Where one turn sends some rows of the set: a few examples, then the rows asked:
Zis: 1.00,1.08,0.92,-0.19,3.95,-0.52,-2.56,0.78,-1.84,-1.86,-0.18,0.69,-0.24
miba: -0.69,-0.30,-0.35,-0.79,1.84,1.12,-2.66,0.44,-1.22,-1.06,-1.92,-0.36,-0.31
Tar: 1.57,-0.11,-1.80,-0.43,3.22,-0.47,-2.09,1.06,0.74,3.06,-1.80,-0.07,1.20
fak: -0.72,-0.04,-0.83,-0.17,1.54,1.29,-2.74,0.34,-1.46,-0.84,-1.47,-0.62,-0.20
Fomas: 1.06,2.02,-1.44,-0.26,3.88,-1.20,-1.46,-0.95,0.19,-0.18,-0.33,1.84,1.46
pimor: 2.41,-0.33,0.58,0.77,2.85,-1.61,-3.17,1.01,-2.37,1.63,0.03,-0.06,0.33
Bani: -1.38,1.64,-2.06,-0.82,3.20,0.72,-1.90,1.07,0.73,1.21,-0.92,1.05,0.67
firi: 0.37,1.81,-1.43,0.04,3.18,-1.46,-1.29,-0.54,0.53,-0.20,-1.09,2.02,1.45
kofit: 1.31,-1.50,-0.82,-1.52,3.13,0.15,-2.82,-1.91,-1.28,0.87,-1.83,-0.39,0.81
tefor: 0.71,0.70,-0.18,1.47,1.88,-1.88,-1.25,0.09,0.81,0.83,-1.40,1.03,1.47
voze: 1.03,1.42,0.57,0.47,3.99,-0.27,-2.62,0.54,-1.89,-1.81,0.32,0.26,-0.10
gode: -1.32,-0.52,1.09,-0.16,3.08,0.12,-3.36,1.06,-1.60,2.91,0.37,0.36,-0.05
tulo: -1.32,-0.24,1.10,0.38,3.00,-0.14,-3.72,0.29,-2.18,2.64,0.50,0.20,0.40
forun: 0.89,0.85,-0.07,0.45,5.52,-0.76,-1.67,0.81,1.57,2.00,-0.76,0.22,1.21
beg: -1.18,1.20,0.57,1.57,2.90,0.15,-1.51,1.20,1.36,1.01,-0.26,0.15,0.75
tutik: -0.55,-0.26,0.62,-0.60,5.21,0.57,-3.39,-1.94,-1.47,1.45,0.24,-0.32,0.93
daf: -0.47,-0.12,0.42,-1.30,5.54,0.45,-3.06,-1.70,-1.17,1.46,0.48,0.50,0.63
pagip: 1.21,0.28,-0.69,1.20,1.13,-1.59,-1.47,-0.03,0.37,1.39,-1.38,0.65,1.52
rosi: 2.11,-0.49,1.11,0.26,2.80,-1.85,-3.06,1.21,-2.33,1.47,-0.25,0.54,0.19
saz: -1.19,-0.23,0.35,0.26,3.06,0.52,-3.48,1.18,-1.66,2.94,0.51,-0.12,-0.05
zuv: -0.85,1.40,-2.34,-0.92,3.29,-0.10,-1.77,0.62,0.87,1.11,-1.61,1.47,0.96
maro: -0.31,0.37,-0.33,-0.95,5.61,0.73,-3.17,-1.61,-1.36,1.36,0.85,0.22,0.67
nezi: 1.60,-1.10,-1.49,-1.00,2.90,0.16,-2.92,-1.97,-1.64,0.93,-1.51,-0.58,0.98
gira: -0.51,0.87,0.71,1.70,3.39,-0.73,-1.40,1.21,1.65,1.36,-0.75,0.30,1.00
bevo: 0.94,1.28,0.23,-0.26,3.77,-0.50,-3.12,1.09,-2.65,-1.56,-0.43,0.50,-0.04
nulev: 0.88,0.28,-1.90,-0.76,4.13,-0.57,-1.96,0.93,1.11,2.74,-1.95,0.48,1.24
vaser: 1.65,1.14,0.08,0.46,5.72,-0.71,-1.66,0.23,1.18,1.30,-0.05,0.16,1.27
pimu: 1.10,-1.29,-0.65,-1.06,3.61,0.56,-3.23,-1.65,-1.53,0.73,-1.94,-1.26,0.90
lafes: 1.50,0.07,0.72,0.43,2.66,-1.85,-3.53,0.97,-3.06,1.33,-0.07,0.62,0.43
lanid: -0.25,-0.02,-0.63,-0.77,2.54,1.21,-3.14,0.65,-1.74,-1.00,-2.08,-0.91,-0.13

firi moves to tefor
lafes moves to tulo
vaser moves to Tar
And these:
gode moves to daf
pimor moves to saz

Where one turn sends some rows of the set: a few examples, then the rows asked:
Fize: -1.89,-2.27,0.82,1.55,3.02,0.13,-0.10,-1.40,-0.81,-0.92,-0.51,1.06,0.49,1.98,2.07,-0.92
vefe: -0.64,-1.90,1.54,1.42,1.96,1.15,1.32,-1.70,-0.76,-0.89,-0.82,1.72,-0.24,1.90,1.18,-0.51
Tibo: 0.27,-1.39,-0.39,0.26,0.94,0.44,-0.25,-2.30,-2.65,-0.57,-0.22,0.26,2.14,-2.08,-1.40,-1.03
liten: 0.08,-1.56,1.49,1.25,1.32,-0.02,-0.76,0.12,-2.39,0.66,-0.49,2.89,2.99,0.33,-1.22,0.24
rav: -2.47,-0.85,0.61,2.08,1.44,0.57,0.24,-1.08,-0.44,-1.04,0.01,1.70,0.05,0.92,3.27,-0.48
lalad: -2.18,-1.15,1.23,2.27,1.63,0.56,-0.03,-1.33,-0.56,-0.65,-0.02,2.16,0.68,0.86,3.25,-0.04
zoda: -1.84,-0.49,-1.41,2.50,1.38,-0.64,-2.42,-1.18,-0.93,-0.07,0.34,-0.50,2.76,0.48,1.12,-0.41
koli: -0.55,-2.68,0.99,1.04,1.33,0.58,-0.42,1.14,-0.21,-1.34,1.68,2.14,1.08,0.71,-1.52,0.08
sog: -0.13,-1.94,0.77,2.76,1.59,0.57,-0.87,-0.55,1.11,-0.31,1.05,-0.39,1.47,0.94,-0.84,0.89
Vod: 0.44,-1.05,1.49,2.30,0.87,-0.50,-0.97,-1.01,-2.83,0.60,-0.11,1.79,2.32,1.36,-1.18,-0.04
Ket: -0.66,-2.55,-0.20,1.82,2.27,1.42,-0.77,-1.01,1.44,-0.64,0.25,-0.08,1.83,0.42,-0.43,1.36
netuv: -0.49,-0.77,0.47,0.13,1.59,0.93,1.22,-1.96,-2.23,-0.48,-1.92,2.30,1.22,0.74,1.18,-2.02
Gam: -1.73,-0.37,0.25,1.93,0.08,0.47,-1.41,0.54,-0.83,-0.26,1.29,2.72,2.50,-1.93,1.22,0.69
resav: -1.35,0.44,-0.21,2.28,-0.64,0.26,-1.47,-0.72,-1.67,-0.58,1.71,2.02,1.90,-1.93,1.28,-0.19
lifaz: -1.90,-1.61,0.63,1.71,2.25,0.22,0.40,-1.02,-0.62,-0.72,-0.73,1.10,0.43,2.59,2.17,-0.87
zisun: -2.18,-1.30,-0.76,2.12,2.37,-0.52,-2.41,-0.28,-0.67,0.34,-0.08,0.39,3.16,-0.11,1.02,0.49
zotad: -1.49,0.23,-0.13,2.60,-0.10,0.16,-1.63,0.01,-0.16,-0.04,1.61,1.03,2.43,-1.83,1.37,0.09
pok: -1.01,-0.69,-0.41,0.16,1.52,1.65,0.89,-2.69,-0.91,-0.91,-1.27,1.82,1.66,-0.85,2.33,-1.75
sikon: -0.54,-1.89,0.97,2.04,0.50,0.07,-0.80,0.51,-0.83,-1.52,2.44,1.53,0.41,1.43,-1.16,-0.35
Sonil: 1.04,-1.41,1.63,1.42,1.59,-0.37,-0.77,-0.56,-2.44,0.60,-0.20,1.32,2.48,-0.01,-1.87,-0.66
mel: 0.51,-1.76,1.40,1.16,0.70,-0.31,-0.14,-1.42,-3.27,0.16,-0.19,1.26,2.06,-0.28,-1.84,-0.13
nez: 0.03,-2.58,1.65,1.64,0.52,-0.26,-0.11,-0.10,-1.73,-0.73,1.31,1.04,1.05,1.26,-2.03,0.24
Sek: -0.41,-2.42,1.26,0.89,2.26,1.30,1.26,-1.78,-0.35,-1.06,-0.84,1.69,0.54,2.17,0.80,-0.91
pak: -0.25,-0.52,-1.03,0.50,-0.58,1.93,0.11,0.23,0.70,-0.38,0.41,2.33,3.58,-0.33,-0.47,-0.21
budak: -1.99,-0.69,-1.08,0.16,0.88,1.43,0.66,-1.09,0.09,-1.71,0.11,1.88,1.33,0.22,2.67,-2.16
Dofun: 0.60,-1.41,0.56,1.50,1.92,0.67,-0.89,-3.02,-2.46,-0.54,-0.09,0.46,1.08,-1.82,-1.00,-0.27
zumu: -0.73,-0.89,0.53,0.06,1.63,0.63,0.73,-1.77,-2.60,-0.45,-1.51,2.82,1.86,0.32,1.53,-2.23
rizo: 0.18,-0.56,-1.47,-0.16,0.64,0.79,-0.55,-0.39,-0.66,-0.93,0.68,0.52,2.67,-1.74,-1.12,-2.40
kura: 0.92,-1.09,0.38,0.69,1.69,0.73,-0.50,-1.84,-1.75,-0.16,-0.25,0.52,2.09,-2.47,-1.49,-0.94
Ded: -1.88,-0.17,-1.09,0.21,0.70,1.07,0.81,-0.95,-0.70,-1.32,-0.53,1.92,1.16,0.45,2.55,-2.42
Vide: -1.93,0.04,-0.17,1.62,0.32,1.18,0.83,-1.21,-0.02,-0.54,-0.71,2.03,1.42,1.18,3.12,-0.81
suvek: -0.01,-1.29,-1.77,-0.22,1.14,0.73,-0.66,-1.16,-1.32,-1.60,0.62,0.24,1.86,-0.36,-1.56,-2.52
tibe: -1.55,-0.92,-0.41,2.77,1.66,-0.61,-2.18,-0.06,0.20,0.12,0.96,-0.64,2.50,0.37,0.70,0.12
pided: -1.99,-1.46,-0.46,2.88,0.93,-0.59,-1.66,-0.99,-0.27,-0.19,0.92,-0.95,2.18,0.68,0.68,0.92
vagam: -0.11,0.54,-0.93,1.26,-0.98,1.10,-0.41,-0.03,0.30,0.01,0.70,1.37,3.66,-1.06,0.04,-0.91
maf: -0.75,-2.60,0.52,2.41,1.03,0.18,-0.49,-0.87,0.24,-0.85,1.35,-0.56,1.01,1.40,-1.06,1.07
kab: -2.13,-0.18,-0.56,2.55,-0.74,-0.32,-1.45,-0.37,-0.87,-0.19,1.42,0.67,2.55,-0.88,1.42,0.55
Vup: -0.66,-1.71,-1.92,-0.61,1.96,1.07,-0.82,-0.42,-0.43,-1.30,0.06,0.62,2.54,-1.28,-1.03,-1.63
larez: 0.26,-2.17,1.87,1.84,1.38,-0.13,-0.65,0.58,-0.89,-0.67,1.62,1.18,0.88,0.58,-1.76,-0.22
lubo: -0.01,-1.70,0.42,0.89,2.49,0.85,-0.97,-1.97,-1.99,-0.12,-0.76,1.29,2.17,-2.67,-0.58,0.25
tef: -0.33,-0.69,-1.92,-0.19,-0.44,0.94,0.05,-1.20,-1.01,-1.08,0.53,0.26,2.88,-1.30,-0.97,-1.65
Mef: -0.41,-1.87,1.58,0.21,1.53,1.08,1.32,-1.11,-1.89,-1.38,-0.24,3.17,0.30,0.71,0.76,-1.66
Basu: -2.00,-0.42,0.05,1.43,0.32,1.05,0.56,-0.71,0.19,-0.62,-0.16,2.52,1.94,1.69,2.98,-0.97
Mebog: -0.80,-1.68,1.33,0.47,1.94,0.57,1.21,-1.15,-2.18,-1.22,-0.71,2.49,-0.26,1.06,0.91,-1.80
pimol: 0.53,0.30,-0.89,1.07,-1.45,1.75,0.25,-0.97,-0.33,-0.45,0.62,2.04,3.11,0.05,-0.62,-0.90
Kaz: -0.98,-0.44,-0.30,0.10,1.23,1.61,1.32,-2.24,-1.29,-1.16,-1.11,1.98,0.68,-0.83,2.02,-1.93
kudeg: -0.44,-1.54,-0.41,2.70,0.94,1.33,-0.72,-1.81,1.27,-0.86,1.08,-0.59,1.24,0.95,-0.24,0.85
Gigek: -0.98,0.15,-1.23,1.16,-1.87,0.93,-0.16,-0.42,-0.35,-0.55,1.21,1.16,3.14,-1.00,0.27,-0.39

Vup moves to zisun
Tibo moves to kab
tibe moves to Sonil
And these:
Mebog moves to Ded
pok moves to lalad
Vod moves to pimol

